Where one turn sends some rows of the set: a few examples, then the rows asked:
Z802: [-18.3  12.4   7.5 -17.2 -20.4  -7.4  27.6   3.2 -15.9   8.6 -23.0 -26.1
   2.4 -17.0 -13.3  17.7  36.4  -5.7  24.3  -7.9  27.0  26.1   9.6  15.0
  21.3]
Z652: [ -0.7 -17.9  36.7  16.3 -17.3 -14.1  -0.4  -2.0   6.0  43.5   3.6  32.1
   3.0 -17.8   2.6  -2.1  -2.2   3.2 -29.0 -11.6 -12.6   3.3  -1.5  -0.6
  -0.6]
Z394: [ 13.9 -16.0   6.7  -0.2  -8.7   5.1 -21.2   3.4 -18.5  -6.7  14.2 -30.5
 -18.0 -18.2  31.4  17.3 -19.3 -15.3  13.2  20.9   9.9  23.7  24.3 -34.8
   4.9]
Z94: [ -2.1  -2.0   9.1 -10.4 -15.1  -5.0 -21.9   2.8 -26.4  -3.5  18.6   8.1
  -4.7 -18.2  16.9  50.0 -18.3  33.3 -27.0  22.9  14.1 -17.3 -10.3   5.1
  -1.0]
Z490: [-10.0 -22.2  -3.0   1.6  -0.7  13.1 -14.3   3.0 -16.6  -9.1  22.1 -26.3
  -8.1 -21.4  15.0  22.1 -24.1 -24.9  19.5  16.4  -5.3   9.1  37.3 -30.3
  26.8]
Z93: [-15.4 -32.5 -18.3  -6.8  16.6 -14.4  16.9 -10.3 -20.5 -25.9 -25.3  41.2
  20.5  -2.2  -9.4  34.6  24.9  17.8 -13.0 -18.9  10.9  14.0  -8.0 -18.4
   1.7]
Z259: [-15.0  10.4   4.9   3.5 -54.8   3.9  -1.3  16.6   1.1 -10.8 -26.6 -10.9
 -30.5 -17.9 -24.9   0.5  19.4  -4.0  27.3  20.9 -20.6   9.6   0.6  17.4
  17.2]
Z183: [-34.5  13.9  -9.9 -29.1  10.5  -7.3   6.0   3.3  46.7 -21.8   0.6 -16.3
   4.4  13.0  15.8   7.7  17.6   4.2   1.0  -8.2   0.2  38.2  -8.6 -25.9
  35.1]
Z306: [ 38.4   0.9   9.3  10.6  32.1   6.4   7.5  13.1  35.9  -4.3  19.3  31.7
   5.4  14.2 -30.8   1.9  21.5 -12.2  15.7   7.6 -21.2   5.2  -7.3 -16.6
  -8.2]
Z938: [ 35.3  -0.2  10.2   6.4  38.5   5.6  10.6  10.0  28.7  -1.8  20.7  24.6
  21.3  14.7 -30.4   4.5  29.3  -4.5  21.5  -2.2  -8.3   3.0 -11.4 -24.2
  -3.7]
Z559: [-40.2 -12.8  -3.8  30.8   4.6   0.9  -6.4  -7.8   4.8  -7.6   2.2  20.0
 -34.8  13.3 -13.7  22.8  51.1  31.6  -1.7 -23.4 -10.5  -0.1 -17.9   5.9
 -15.0]
Z252: [-14.5   0.1   9.4 -24.5  -8.7  -6.6  20.5   4.0   6.0  -1.7 -44.8 -28.5
 -24.6  -1.1 -18.3  23.9  11.6   2.7  18.7  38.1  -2.8  12.9   3.6  18.2
  10.1]
Z51: [-12.8 -36.1  20.1   5.9  -3.9  -3.2  -3.8  -3.6 -11.1  -5.4  17.6 -26.9
  10.6 -24.5 -15.2 -14.2 -36.1   2.1  29.7   3.9  -1.6  28.6   2.3 -22.9
  -5.3]
Z943: [ -0.7   4.9 -32.1   3.4  11.4  16.1  -8.1  -1.7   3.9 -37.4  54.2  30.5
 -18.8 -17.2 -28.2  33.6  29.8   0.7   8.2  14.0  21.9  17.6 -11.4  -3.7
   2.4]
Z729: [ -5.3   8.8   2.8 -22.4  53.2  -2.3   4.4  15.5  -2.7 -23.4  -4.0  13.6
   5.6  21.9 -11.2  34.2  19.2  22.5 -16.4 -19.3 -10.6 -18.0   9.0  24.5
   5.6]
Z84: [  9.3 -11.0  -1.3  12.9  -3.7   5.6  20.2  -8.1  -0.1 -26.6 -25.2  16.1
  -5.0   1.7   8.4  58.0  16.5  10.7 -11.5  -6.6 -27.8  -0.7 -23.8 -13.1
 -37.2]
Z616: [-59.1  -1.2 -37.5   5.2  -2.2  27.6 -15.7   4.3   5.0 -18.4  34.8  -4.3
 -16.8  -1.7   5.8  19.0  36.4  -5.9  -0.1  28.6   1.1   5.2   2.4 -21.6
  -1.4]
Z779: [  8.7 -12.8 -49.6   8.1  -4.2  -0.5   4.5  -6.9   1.7  -9.7  -9.5 -20.5
  -3.8  10.8   2.9   0.2   3.2   5.1  40.6 -11.5   7.7   1.1 -12.5  41.2
 -11.4]
Z842: [  3.6   0.0 -30.6   6.9  16.4  11.3  -4.2  -7.8   8.1 -32.5  47.0  24.9
 -27.9  -9.8 -21.6  38.0  31.7   3.3   7.6  21.6  27.7  21.5 -16.1  -4.0
 -12.3]
Z696: [  8.5  -2.5  -7.5 -15.3  40.8  11.8  16.7  16.2  10.7   8.6   4.7  -0.6
  28.1   6.8 -16.8 -28.7   0.9 -21.1  -0.4   6.2 -20.1   1.8   7.8  24.1
 -26.5]
Z954: [-22.3  19.0 -22.9  -7.8  -8.2  16.3 -19.5   7.7  -3.6 -16.1  37.3  -1.6
 -19.2 -13.0  25.2   4.8  46.8 -11.0 -20.1  13.2  26.7  37.0  -1.1 -18.8
 -12.4]
Z835: [ 14.9  -1.3 -28.6   7.6  26.0 -14.4  -2.7  18.0 -24.4  33.9  -9.9  -9.0
   5.7   1.8 -11.1 -19.8 -19.0 -28.5  -7.9  -1.3 -10.2  -3.7  12.4   8.6
  -0.4]
Z918: [  5.9   7.0  -4.9  -0.7  -6.5  16.7  15.4   8.2  -9.7 -39.1  -1.2  30.7
  26.8 -24.0  -1.7  41.5  17.9  -4.0 -19.5 -42.7 -29.5  -2.4  -5.3 -12.0
   7.3]
Z171: [-33.3  32.2  -7.2  -2.8  -7.2  -7.1 -11.6   9.1  -6.4   0.0  28.2 -29.1
 -23.0 -25.7   5.8  13.8  -3.9  -5.3 -34.7   2.8   5.9  42.2 -23.2 -30.7
  -6.1]
Z462: [-21.0  15.1  -6.5 -15.9 -11.0  -4.7  -9.8   7.9  56.3 -30.5  -3.9  -8.1
 -20.9  13.2  16.9  -3.1   9.2   5.3  -1.4  11.3 -20.4  35.7 -15.8 -23.3
  20.4]
Z788: [-22.6 -29.2  31.5  19.2 -12.2  -8.7  -1.0  -2.5   1.1  41.2   3.9  24.9
  16.9 -11.9  -8.7   6.7  -2.6  16.5 -11.7 -12.0 -14.1 -14.6  -7.8 -12.7
  10.3]
Z704: [  5.6 -21.3 -16.2   4.0 -17.0  -5.9  -7.7   4.4  -4.5 -43.5 -22.7  63.6
 -13.3 -13.3 -10.4  10.0   9.8   4.9 -28.6  -2.8 -25.8  17.2  -7.0  -6.9
  -5.4]
Z187: [  0.7  25.2  15.8 -38.3 -30.7   1.7  -0.5  27.7  -8.4 -20.9 -20.5 -15.7
   3.1 -26.3 -24.7  -3.0  16.8   7.1  12.8   2.5  -0.3  15.1   4.3   6.2
  42.8]
Z590: [-62.6  16.8 -20.5   6.7   2.6   2.1  -7.8   4.9   0.5  -2.6  27.5 -28.8
 -18.6 -17.7 -10.6  23.8 -11.8  -3.1 -21.6  13.6 -13.7  18.9 -18.5 -30.9
   5.3]
Z116: [ -5.7 -28.3  18.7   0.9  -1.7  -4.5   4.9  -4.4  -2.6  -0.9  17.7 -15.3
  -3.2 -32.2 -10.5 -17.1 -41.6 -22.8  12.1   3.7  -8.3  40.8  20.1  -3.6
  -8.6]
Z474: [-15.8  -1.4   0.5 -13.8  -6.2  -0.3  -9.4   3.4 -21.0  -3.0  25.8  18.4
  -1.5 -26.5   9.7  52.2 -24.8  13.2 -35.2  16.6   4.8 -21.8  10.2  16.7
  14.9]
Z276: [ 18.8  -3.2   3.0  -7.4  15.3  13.5 -12.1  26.8   0.9  -6.5   5.7  -9.0
  31.8  10.9 -20.1 -39.4   6.7  14.2  16.6   7.1 -18.7  -9.0 -22.0  -2.4
 -29.7]
Z719: [ 19.9  -4.9 -22.3  15.5   8.6 -10.9 -26.0  25.9 -32.6  22.7 -10.0 -15.4
   9.2   6.5 -15.7 -26.6 -16.6  -0.5   8.7   1.0  -9.0 -13.6 -10.9 -13.6
  -2.2]
Z578: [ 22.4  18.1  11.3 -13.0  17.2  -2.1 -25.2  27.6   0.6 -40.3  -6.0  20.8
 -16.3  19.0  -4.6  13.3  15.1  36.9 -18.7  -6.7 -24.1 -15.2 -10.0  15.5
 -10.7]
Z924: [ 20.4   5.2 -48.6   2.0 -16.4   7.2  -4.6   7.3  -1.1 -20.9   4.5  -5.7
   5.4  -6.3   0.4 -17.7   2.2  -6.6  30.4 -30.4   2.7   4.2  -4.3  42.9
   9.5]
Z118: [-19.1  11.4   1.3  14.1  -2.0   3.5  -6.5   2.2  -0.6 -11.7  18.5  35.5
 -24.6  -9.2  -6.3   3.9  52.6   7.3 -24.6 -52.3  -2.4  18.8  -0.8  15.7
   3.6]

Z954 -> Z696
Z729 -> Z559
Z93 -> Z84
Where do these go?
Z590 -> Z719
Z924 -> Z183
Z802 -> Z252
Z474 -> Z788
Z116 -> Z490
Z943 -> Z938

